128 stands for zero in the data rows.
Each row of this table is followed by its label. One hidden rule gives the labels. It looks at one to three of the table's principal directions, none of them among the few with the most spread.
[134, 84, 143, 108, 104, 147, 168, 126, 81, 146, 150, 132, 149, 165, 134, 132, 128, 140, 125, 123, 107, 150, 194, 128, 110, 93, 144, 105, 93, 146, 136, 151] 1
[175, 101, 212, 146, 94, 169, 157, 90, 83, 114, 149, 94, 123, 177, 194, 159, 155, 123, 122, 76, 48, 115, 152, 116, 40, 123, 96, 113, 80, 167, 197, 117] 4
[125, 98, 155, 116, 89, 140, 200, 131, 90, 162, 145, 132, 125, 159, 132, 89, 134, 167, 136, 146, 57, 180, 189, 94, 131, 101, 149, 135, 64, 177, 154, 130] 4
[113, 141, 128, 134, 133, 77, 163, 107, 153, 186, 91, 148, 114, 105, 151, 93, 103, 172, 130, 104, 49, 142, 82, 112, 149, 139, 131, 141, 92, 158, 166, 163] 2
[117, 126, 105, 84, 157, 100, 82, 142, 155, 162, 112, 180, 92, 99, 90, 153, 124, 123, 141, 159, 158, 180, 76, 132, 172, 140, 130, 136, 144, 128, 106, 93] 1
[142, 92, 105, 101, 147, 140, 183, 98, 111, 144, 128, 135, 156, 150, 91, 94, 141, 148, 159, 149, 124, 151, 172, 158, 145, 87, 139, 118, 141, 115, 118, 182] 3
[117, 140, 196, 127, 114, 92, 130, 100, 152, 171, 115, 145, 95, 116, 174, 150, 120, 142, 126, 90, 25, 146, 63, 105, 78, 165, 107, 154, 87, 164, 195, 112] 3
[157, 129, 112, 128, 119, 170, 82, 106, 115, 61, 143, 83, 162, 119, 132, 168, 139, 60, 120, 117, 206, 56, 126, 149, 87, 102, 86, 105, 162, 85, 135, 121] 2
[130, 138, 59, 112, 141, 151, 150, 131, 130, 135, 114, 120, 119, 103, 79, 102, 139, 109, 146, 163, 169, 135, 130, 130, 171, 91, 124, 108, 112, 124, 105, 133] 2
[112, 155, 124, 121, 155, 112, 75, 139, 143, 101, 127, 130, 114, 89, 109, 153, 111, 115, 117, 137, 165, 122, 102, 124, 134, 139, 109, 146, 168, 108, 137, 85] 4
[61, 157, 132, 113, 116, 133, 117, 177, 95, 105, 170, 129, 139, 114, 107, 143, 105, 119, 93, 157, 167, 138, 190, 104, 114, 129, 153, 146, 111, 113, 95, 93] 4
[115, 151, 148, 160, 141, 144, 116, 153, 88, 84, 116, 117, 119, 118, 162, 144, 106, 131, 102, 124, 133, 102, 158, 103, 92, 140, 96, 126, 122, 138, 173, 69] 4
[185, 153, 55, 198, 161, 182, 145, 139, 139, 74, 78, 62, 123, 122, 105, 111, 140, 88, 151, 133, 187, 57, 125, 130, 144, 98, 100, 77, 152, 122, 129, 125] 1
[138, 105, 165, 124, 130, 114, 97, 118, 124, 129, 125, 137, 118, 125, 161, 182, 108, 128, 113, 88, 102, 117, 113, 136, 75, 132, 97, 114, 142, 134, 198, 107] 1
[92, 138, 115, 117, 158, 69, 111, 165, 138, 168, 111, 174, 110, 103, 117, 137, 80, 166, 107, 134, 123, 167, 111, 111, 169, 144, 161, 143, 127, 140, 121, 124] 1
[157, 132, 99, 175, 89, 179, 155, 139, 112, 88, 133, 75, 148, 147, 149, 88, 151, 109, 123, 127, 152, 73, 163, 121, 131, 110, 123, 104, 108, 131, 117, 141] 2
[62, 136, 95, 109, 112, 67, 112, 169, 137, 164, 124, 165, 133, 92, 115, 103, 72, 164, 104, 142, 144, 151, 140, 103, 194, 129, 164, 141, 123, 131, 109, 129] 4
[134, 155, 74, 144, 190, 105, 63, 133, 165, 99, 68, 145, 128, 91, 121, 161, 107, 91, 137, 138, 213, 83, 53, 151, 137, 156, 107, 117, 197, 86, 115, 108] 2
[89, 132, 94, 132, 116, 88, 118, 151, 163, 154, 122, 153, 129, 121, 131, 110, 115, 144, 118, 121, 144, 125, 115, 145, 160, 154, 165, 121, 142, 114, 85, 149] 1
[149, 150, 111, 155, 145, 159, 128, 136, 122, 84, 121, 85, 133, 126, 103, 134, 129, 98, 136, 141, 166, 99, 141, 114, 127, 108, 119, 118, 143, 121, 120, 111] 4
[99, 71, 228, 109, 80, 92, 164, 96, 123, 188, 167, 164, 164, 184, 187, 143, 119, 179, 116, 65, 15, 150, 165, 162, 48, 154, 152, 137, 114, 131, 158, 201] 4
[103, 168, 120, 150, 161, 121, 84, 165, 131, 89, 101, 149, 129, 104, 135, 132, 110, 120, 120, 169, 180, 112, 106, 115, 129, 174, 118, 159, 159, 107, 113, 77] 3
[146, 113, 97, 104, 140, 142, 137, 96, 167, 140, 133, 137, 154, 159, 83, 112, 179, 99, 175, 150, 173, 135, 104, 186, 152, 134, 159, 122, 168, 83, 27, 191] 4
[176, 114, 68, 131, 121, 195, 156, 105, 145, 107, 133, 89, 147, 161, 75, 87, 197, 83, 181, 154, 196, 107, 143, 173, 170, 96, 133, 90, 152, 98, 37, 173] 4
[119, 114, 133, 116, 112, 141, 170, 140, 111, 148, 163, 138, 137, 151, 118, 91, 146, 159, 122, 147, 105, 162, 175, 134, 142, 121, 158, 143, 102, 132, 99, 164] 2
[152, 86, 147, 122, 69, 180, 135, 112, 110, 114, 174, 101, 193, 185, 141, 150, 157, 80, 130, 108, 159, 88, 175, 164, 76, 106, 138, 96, 123, 99, 80, 193] 2
[104, 182, 108, 174, 118, 89, 62, 169, 149, 105, 110, 97, 109, 66, 154, 153, 64, 118, 75, 84, 154, 69, 90, 81, 151, 136, 110, 119, 129, 139, 162, 87] 1
[99, 126, 176, 140, 171, 49, 90, 121, 191, 151, 97, 184, 130, 114, 166, 167, 91, 161, 121, 101, 77, 119, 52, 168, 59, 204, 126, 168, 203, 94, 187, 142] 2
[132, 135, 67, 116, 188, 140, 79, 154, 154, 110, 107, 152, 130, 112, 67, 160, 132, 88, 148, 172, 236, 125, 102, 169, 154, 134, 129, 114, 196, 78, 60, 123] 1
[109, 156, 117, 152, 136, 105, 125, 144, 137, 126, 108, 122, 132, 105, 132, 115, 95, 140, 116, 122, 127, 110, 121, 107, 146, 134, 129, 135, 129, 130, 135, 130] 3
[169, 115, 120, 129, 109, 154, 81, 99, 133, 92, 112, 96, 121, 111, 141, 164, 138, 73, 141, 109, 163, 80, 94, 129, 106, 106, 66, 95, 149, 126, 177, 84] 3
[36, 146, 115, 122, 116, 0, 88, 143, 163, 176, 102, 185, 149, 72, 177, 101, 30, 202, 77, 89, 103, 121, 91, 107, 185, 169, 173, 163, 150, 122, 148, 153] 3
[107, 162, 134, 136, 153, 98, 111, 147, 146, 128, 126, 134, 118, 108, 118, 142, 106, 133, 112, 134, 126, 135, 100, 111, 131, 150, 147, 157, 136, 125, 121, 118] 1
[139, 156, 147, 121, 178, 119, 45, 117, 134, 77, 93, 151, 118, 99, 143, 185, 124, 86, 136, 153, 180, 111, 50, 123, 95, 174, 83, 160, 179, 104, 149, 50] 3
[158, 107, 175, 187, 92, 210, 182, 131, 67, 65, 172, 72, 164, 206, 188, 112, 172, 130, 109, 96, 109, 73, 235, 152, 45, 130, 124, 101, 112, 122, 128, 152] 2
[133, 142, 24, 104, 132, 153, 119, 151, 129, 107, 144, 103, 139, 100, 45, 91, 140, 95, 135, 182, 240, 128, 149, 128, 230, 71, 151, 113, 139, 103, 43, 140] 2
[147, 121, 129, 118, 149, 119, 135, 116, 130, 141, 122, 129, 115, 124, 119, 147, 124, 131, 131, 122, 108, 142, 110, 127, 120, 114, 128, 126, 125, 138, 156, 131] 1
[117, 148, 154, 144, 138, 116, 135, 112, 141, 113, 143, 114, 120, 126, 144, 115, 139, 149, 118, 106, 92, 117, 122, 138, 106, 153, 127, 151, 145, 118, 143, 132] 3
[177, 132, 92, 112, 146, 181, 79, 102, 147, 78, 141, 103, 135, 133, 84, 136, 190, 65, 161, 149, 228, 104, 98, 172, 160, 121, 103, 115, 184, 81, 47, 129] 3
[141, 161, 107, 123, 155, 142, 120, 120, 153, 125, 123, 124, 126, 119, 89, 121, 153, 99, 150, 158, 160, 135, 83, 131, 158, 136, 133, 147, 133, 112, 67, 143] 2
[121, 138, 144, 119, 100, 101, 88, 107, 139, 135, 110, 126, 138, 94, 155, 151, 94, 105, 122, 104, 121, 102, 80, 99, 122, 126, 94, 133, 116, 137, 170, 114] 3
[124, 208, 26, 204, 184, 131, 54, 155, 170, 29, 47, 82, 128, 58, 121, 131, 99, 61, 129, 143, 255, 6, 66, 129, 148, 152, 82, 100, 215, 72, 119, 65] 4
[127, 134, 114, 109, 110, 152, 127, 123, 140, 121, 157, 113, 116, 123, 89, 101, 164, 116, 145, 150, 149, 145, 136, 134, 166, 117, 127, 135, 132, 121, 86, 118] 4
[131, 149, 131, 146, 133, 119, 150, 126, 164, 154, 142, 120, 130, 146, 117, 108, 146, 137, 129, 113, 104, 134, 103, 141, 148, 150, 168, 141, 120, 123, 65, 190] 2
[140, 92, 52, 101, 103, 145, 171, 117, 108, 134, 125, 109, 154, 131, 81, 78, 131, 123, 155, 157, 174, 131, 183, 128, 196, 52, 146, 89, 122, 130, 107, 154] 4
[55, 161, 139, 124, 120, 58, 82, 160, 167, 147, 150, 147, 141, 89, 131, 156, 71, 139, 82, 105, 128, 117, 105, 123, 119, 162, 161, 158, 148, 101, 117, 142] 1
[93, 117, 144, 126, 151, 95, 121, 125, 129, 124, 142, 150, 186, 140, 142, 146, 94, 149, 105, 104, 139, 100, 158, 178, 84, 147, 151, 136, 184, 72, 114, 195] 2
[149, 184, 91, 155, 183, 155, 34, 142, 160, 53, 101, 92, 114, 80, 98, 201, 124, 40, 128, 132, 242, 58, 59, 139, 108, 141, 75, 110, 195, 81, 112, 70] 1
[112, 114, 156, 92, 148, 145, 128, 121, 129, 140, 155, 169, 139, 159, 109, 144, 165, 124, 145, 152, 137, 166, 139, 178, 97, 159, 141, 145, 148, 93, 66, 151] 4
[131, 175, 73, 143, 199, 76, 69, 141, 204, 137, 69, 153, 57, 65, 103, 126, 122, 136, 139, 136, 155, 136, 12, 134, 199, 172, 114, 140, 181, 125, 124, 81] 1
[139, 139, 81, 146, 158, 147, 158, 162, 134, 126, 131, 115, 105, 127, 81, 96, 141, 145, 131, 157, 146, 147, 153, 131, 174, 110, 152, 122, 131, 132, 98, 135] 1
[149, 82, 170, 159, 88, 189, 225, 113, 56, 117, 159, 97, 179, 219, 179, 102, 158, 149, 124, 97, 78, 107, 248, 149, 57, 107, 150, 90, 81, 139, 124, 194] 4
[133, 190, 133, 160, 185, 145, 103, 132, 111, 59, 85, 114, 129, 94, 131, 133, 116, 103, 135, 173, 165, 97, 97, 91, 108, 153, 82, 169, 149, 116, 154, 63] 3
[102, 156, 69, 94, 115, 111, 51, 175, 116, 118, 105, 144, 73, 32, 103, 136, 86, 109, 106, 177, 192, 148, 94, 56, 207, 99, 81, 136, 101, 162, 180, 2] 2
[135, 101, 94, 114, 123, 119, 167, 101, 127, 146, 126, 124, 137, 125, 118, 78, 132, 161, 138, 121, 111, 131, 152, 149, 164, 93, 129, 113, 134, 126, 145, 170] 3
[129, 159, 73, 134, 152, 156, 156, 118, 156, 108, 124, 109, 133, 131, 77, 75, 176, 107, 165, 173, 176, 123, 119, 155, 168, 133, 148, 135, 153, 93, 43, 152] 3
[102, 137, 191, 168, 118, 126, 118, 147, 78, 83, 119, 137, 150, 141, 215, 141, 97, 148, 91, 116, 103, 92, 165, 103, 50, 173, 105, 150, 122, 133, 190, 83] 3
[162, 128, 112, 121, 143, 171, 91, 110, 141, 99, 113, 121, 110, 118, 114, 148, 166, 80, 157, 140, 177, 110, 92, 154, 120, 130, 74, 109, 156, 110, 125, 93] 3
[155, 111, 102, 143, 126, 148, 109, 134, 104, 99, 97, 112, 140, 122, 140, 151, 107, 101, 128, 122, 172, 88, 141, 119, 120, 98, 95, 87, 137, 132, 166, 102] 1
[106, 177, 123, 154, 153, 66, 71, 132, 176, 132, 81, 130, 91, 68, 153, 164, 80, 121, 108, 89, 120, 96, 36, 103, 128, 163, 106, 132, 144, 135, 176, 85] 4
[81, 100, 215, 129, 82, 89, 151, 140, 96, 160, 173, 146, 153, 162, 196, 157, 87, 178, 74, 69, 35, 137, 187, 120, 48, 146, 163, 139, 91, 146, 177, 158] 1
[108, 162, 155, 115, 196, 105, 67, 132, 124, 87, 115, 160, 133, 95, 125, 177, 104, 118, 117, 161, 164, 128, 89, 128, 88, 168, 104, 182, 183, 90, 147, 81] 3
[104, 135, 125, 112, 150, 91, 186, 133, 116, 187, 120, 157, 90, 114, 118, 85, 112, 198, 122, 135, 50, 197, 139, 101, 174, 120, 155, 149, 75, 173, 151, 136] 1
[167, 160, 61, 104, 197, 139, 84, 113, 194, 115, 106, 116, 85, 85, 29, 153, 164, 67, 175, 174, 205, 142, 33, 149, 179, 115, 114, 131, 187, 97, 82, 102] 1
[144, 125, 135, 157, 141, 86, 107, 126, 155, 148, 90, 124, 88, 106, 159, 158, 93, 148, 115, 70, 82, 112, 81, 117, 123, 133, 107, 103, 137, 159, 208, 106] 1
[95, 143, 88, 120, 110, 177, 145, 172, 73, 91, 168, 113, 140, 124, 104, 97, 139, 121, 103, 174, 192, 130, 217, 117, 151, 100, 140, 123, 98, 117, 80, 106] 2
[152, 88, 213, 146, 89, 143, 211, 95, 106, 163, 158, 113, 129, 195, 178, 111, 156, 175, 130, 77, 0, 150, 174, 130, 65, 129, 141, 126, 75, 171, 175, 175] 1
[116, 97, 171, 131, 93, 103, 88, 116, 123, 120, 131, 130, 174, 133, 183, 184, 83, 114, 103, 74, 123, 75, 135, 141, 54, 132, 107, 111, 155, 109, 185, 142] 3
[140, 134, 139, 138, 164, 109, 125, 107, 170, 135, 106, 131, 105, 117, 121, 140, 133, 134, 147, 116, 95, 127, 79, 149, 105, 147, 111, 137, 167, 120, 166, 126] 2
[147, 107, 173, 121, 111, 184, 172, 116, 102, 123, 174, 110, 124, 172, 127, 131, 178, 124, 135, 129, 88, 149, 175, 145, 73, 120, 125, 127, 99, 134, 128, 138] 2
[114, 89, 173, 123, 87, 127, 165, 110, 100, 143, 163, 124, 160, 162, 165, 123, 121, 159, 110, 85, 71, 122, 193, 145, 82, 114, 135, 116, 113, 130, 160, 173] 4
[96, 91, 132, 65, 53, 124, 150, 124, 101, 156, 189, 140, 138, 125, 117, 87, 137, 153, 116, 150, 105, 176, 184, 112, 161, 88, 145, 148, 84, 144, 134, 130] 3
[121, 120, 156, 115, 90, 134, 189, 111, 119, 165, 162, 120, 124, 159, 126, 92, 155, 151, 136, 123, 61, 168, 157, 115, 136, 119, 161, 138, 71, 157, 106, 160] 4
Here are more rows. What is the label of each one?
[157, 105, 129, 121, 121, 87, 117, 74, 138, 138, 103, 130, 160, 128, 168, 126, 111, 134, 131, 89, 112, 98, 82, 135, 134, 121, 122, 125, 143, 125, 159, 173] ~ 3
[181, 87, 175, 150, 120, 160, 149, 83, 119, 121, 130, 99, 146, 167, 168, 154, 145, 124, 136, 67, 79, 89, 142, 165, 55, 114, 88, 92, 139, 128, 187, 170] ~ 2
[146, 117, 159, 143, 137, 129, 220, 112, 113, 180, 129, 140, 112, 177, 150, 74, 157, 193, 138, 115, 24, 179, 149, 127, 137, 139, 165, 139, 68, 171, 118, 185] ~ 2
[93, 124, 168, 138, 120, 105, 91, 143, 125, 118, 123, 152, 164, 132, 167, 163, 89, 129, 108, 109, 136, 98, 138, 138, 77, 163, 122, 134, 159, 102, 139, 129] ~ 4
[76, 116, 151, 105, 150, 30, 128, 127, 121, 172, 111, 192, 156, 110, 160, 118, 54, 206, 98, 117, 77, 157, 126, 117, 140, 148, 163, 171, 142, 129, 170, 161] ~ 3
[126, 110, 141, 160, 125, 102, 152, 136, 147, 162, 121, 133, 128, 163, 157, 139, 116, 153, 118, 76, 86, 119, 134, 150, 106, 148, 167, 99, 128, 137, 121, 174] ~ 1
[87, 150, 110, 118, 133, 105, 73, 165, 124, 108, 132, 149, 136, 88, 130, 150, 92, 119, 92, 148, 183, 115, 120, 117, 130, 143, 127, 148, 144, 105, 127, 95] ~ 2
[165, 126, 144, 146, 114, 156, 190, 119, 123, 148, 144, 101, 87, 148, 129, 76, 169, 166, 137, 122, 49, 164, 141, 109, 154, 114, 130, 135, 75, 179, 147, 135] ~ 2
[82, 156, 131, 120, 145, 64, 71, 150, 160, 141, 125, 151, 101, 74, 129, 155, 80, 148, 94, 108, 124, 133, 86, 116, 143, 153, 126, 150, 153, 124, 157, 96] ~ 1
[139, 109, 122, 95, 128, 139, 144, 89, 153, 150, 140, 139, 142, 144, 102, 118, 168, 114, 162, 137, 128, 144, 109, 171, 128, 126, 133, 129, 142, 103, 89, 175] ~ 3
[132, 130, 112, 124, 148, 155, 99, 145, 129, 102, 145, 122, 136, 130, 97, 161, 137, 95, 125, 139, 189, 115, 140, 155, 115, 124, 126, 114, 162, 95, 90, 127] ~ 1
[88, 98, 206, 130, 43, 148, 210, 156, 58, 159, 190, 135, 135, 192, 184, 88, 139, 187, 97, 123, 26, 179, 244, 88, 89, 134, 174, 144, 25, 185, 137, 129] ~ 4
[110, 189, 148, 166, 174, 81, 45, 125, 170, 85, 84, 125, 120, 71, 167, 183, 83, 103, 105, 97, 145, 61, 34, 121, 78, 187, 82, 154, 186, 97, 182, 82] ~ 3
[54, 109, 167, 116, 50, 95, 184, 179, 76, 185, 189, 139, 137, 140, 156, 102, 76, 200, 64, 103, 43, 174, 238, 76, 132, 103, 188, 135, 35, 180, 152, 148] ~ 1
[166, 149, 145, 179, 135, 155, 150, 117, 107, 89, 118, 74, 110, 125, 165, 126, 131, 130, 111, 96, 88, 86, 132, 104, 90, 117, 91, 119, 106, 154, 203, 106] ~ 2
[51, 123, 124, 102, 98, 80, 182, 151, 104, 167, 177, 148, 149, 122, 120, 61, 95, 209, 89, 132, 83, 171, 214, 117, 173, 112, 190, 158, 99, 133, 114, 175] ~ 3
[143, 102, 101, 126, 149, 134, 128, 133, 114, 116, 114, 148, 145, 139, 127, 111, 130, 143, 134, 150, 161, 126, 149, 154, 144, 124, 127, 122, 160, 111, 124, 139] ~ 2
[124, 158, 127, 151, 189, 129, 100, 152, 144, 104, 99, 138, 100, 108, 112, 154, 120, 123, 133, 145, 150, 126, 102, 134, 113, 160, 107, 137, 170, 114, 136, 85] ~ 1
[118, 95, 145, 144, 46, 178, 251, 151, 43, 145, 172, 85, 152, 183, 147, 68, 128, 166, 110, 128, 55, 148, 255, 77, 115, 62, 167, 103, 14, 190, 151, 155] ~ 1
[119, 123, 168, 112, 130, 139, 85, 107, 101, 73, 155, 129, 158, 131, 150, 139, 136, 124, 118, 127, 158, 105, 155, 150, 96, 145, 94, 152, 180, 88, 136, 105] ~ 3
[144, 94, 111, 102, 130, 143, 193, 140, 121, 182, 143, 145, 70, 142, 85, 88, 162, 175, 147, 156, 70, 215, 161, 126, 174, 96, 150, 121, 85, 177, 140, 120] ~ 1
[103, 162, 168, 145, 154, 98, 118, 166, 137, 146, 116, 165, 89, 116, 144, 131, 112, 165, 112, 146, 81, 170, 96, 93, 126, 184, 140, 178, 110, 155, 141, 86] ~ 2
[113, 120, 201, 120, 115, 102, 138, 100, 124, 164, 145, 149, 119, 149, 180, 153, 129, 153, 112, 75, 43, 146, 115, 133, 75, 161, 132, 138, 96, 146, 153, 145] ~ 4
[113, 144, 148, 153, 135, 125, 92, 129, 133, 80, 117, 125, 148, 119, 164, 147, 117, 112, 117, 123, 151, 76, 117, 142, 71, 165, 100, 141, 174, 93, 155, 102] ~ 3
[207, 89, 159, 136, 146, 141, 160, 54, 170, 137, 130, 103, 120, 187, 128, 132, 196, 125, 178, 84, 74, 126, 85, 187, 99, 132, 133, 111, 169, 121, 123, 185] ~ 4
[116, 123, 82, 83, 136, 155, 93, 135, 128, 124, 119, 146, 131, 103, 71, 151, 132, 76, 156, 173, 215, 138, 127, 142, 150, 103, 102, 107, 147, 101, 90, 100] ~ 4
[131, 155, 91, 135, 148, 151, 159, 133, 108, 99, 120, 100, 137, 121, 89, 96, 133, 116, 143, 170, 163, 127, 156, 103, 160, 99, 138, 133, 120, 127, 101, 117] ~ 4
[142, 103, 183, 102, 112, 108, 83, 80, 146, 142, 138, 145, 153, 143, 166, 187, 130, 102, 128, 80, 111, 111, 76, 158, 72, 150, 111, 129, 147, 109, 138, 159] ~ 3
[187, 101, 122, 154, 116, 157, 195, 78, 129, 130, 130, 87, 151, 186, 153, 102, 175, 123, 147, 90, 94, 97, 133, 162, 104, 111, 150, 95, 112, 130, 112, 208] ~ 2
[114, 173, 86, 158, 179, 94, 55, 152, 159, 81, 95, 114, 111, 54, 122, 153, 78, 122, 98, 115, 185, 71, 85, 130, 139, 138, 86, 128, 201, 96, 178, 84] ~ 2
[147, 93, 179, 144, 128, 117, 170, 101, 138, 150, 147, 140, 168, 201, 160, 120, 152, 161, 136, 95, 73, 130, 142, 176, 87, 160, 176, 137, 148, 111, 91, 220] ~ 2
[144, 124, 104, 150, 174, 109, 139, 121, 140, 109, 106, 136, 137, 133, 129, 84, 132, 172, 137, 137, 135, 119, 129, 158, 160, 142, 137, 142, 188, 106, 128, 154] ~ 3
[109, 123, 137, 138, 151, 118, 118, 164, 99, 115, 131, 156, 141, 142, 143, 130, 106, 161, 103, 137, 147, 136, 169, 133, 130, 148, 148, 138, 147, 119, 112, 125] ~ 1
[178, 109, 120, 133, 104, 155, 161, 116, 151, 157, 133, 105, 89, 138, 115, 105, 168, 129, 149, 123, 81, 149, 105, 124, 148, 104, 120, 115, 93, 166, 150, 135] ~ 2
[135, 144, 116, 138, 123, 129, 67, 106, 178, 104, 113, 105, 149, 119, 125, 180, 131, 53, 144, 98, 193, 61, 66, 158, 100, 144, 108, 98, 178, 83, 91, 137] ~ 4
[131, 147, 78, 128, 125, 122, 114, 142, 146, 134, 113, 106, 93, 92, 87, 122, 118, 112, 135, 134, 156, 134, 108, 97, 192, 97, 126, 106, 118, 151, 124, 93] ~ 4
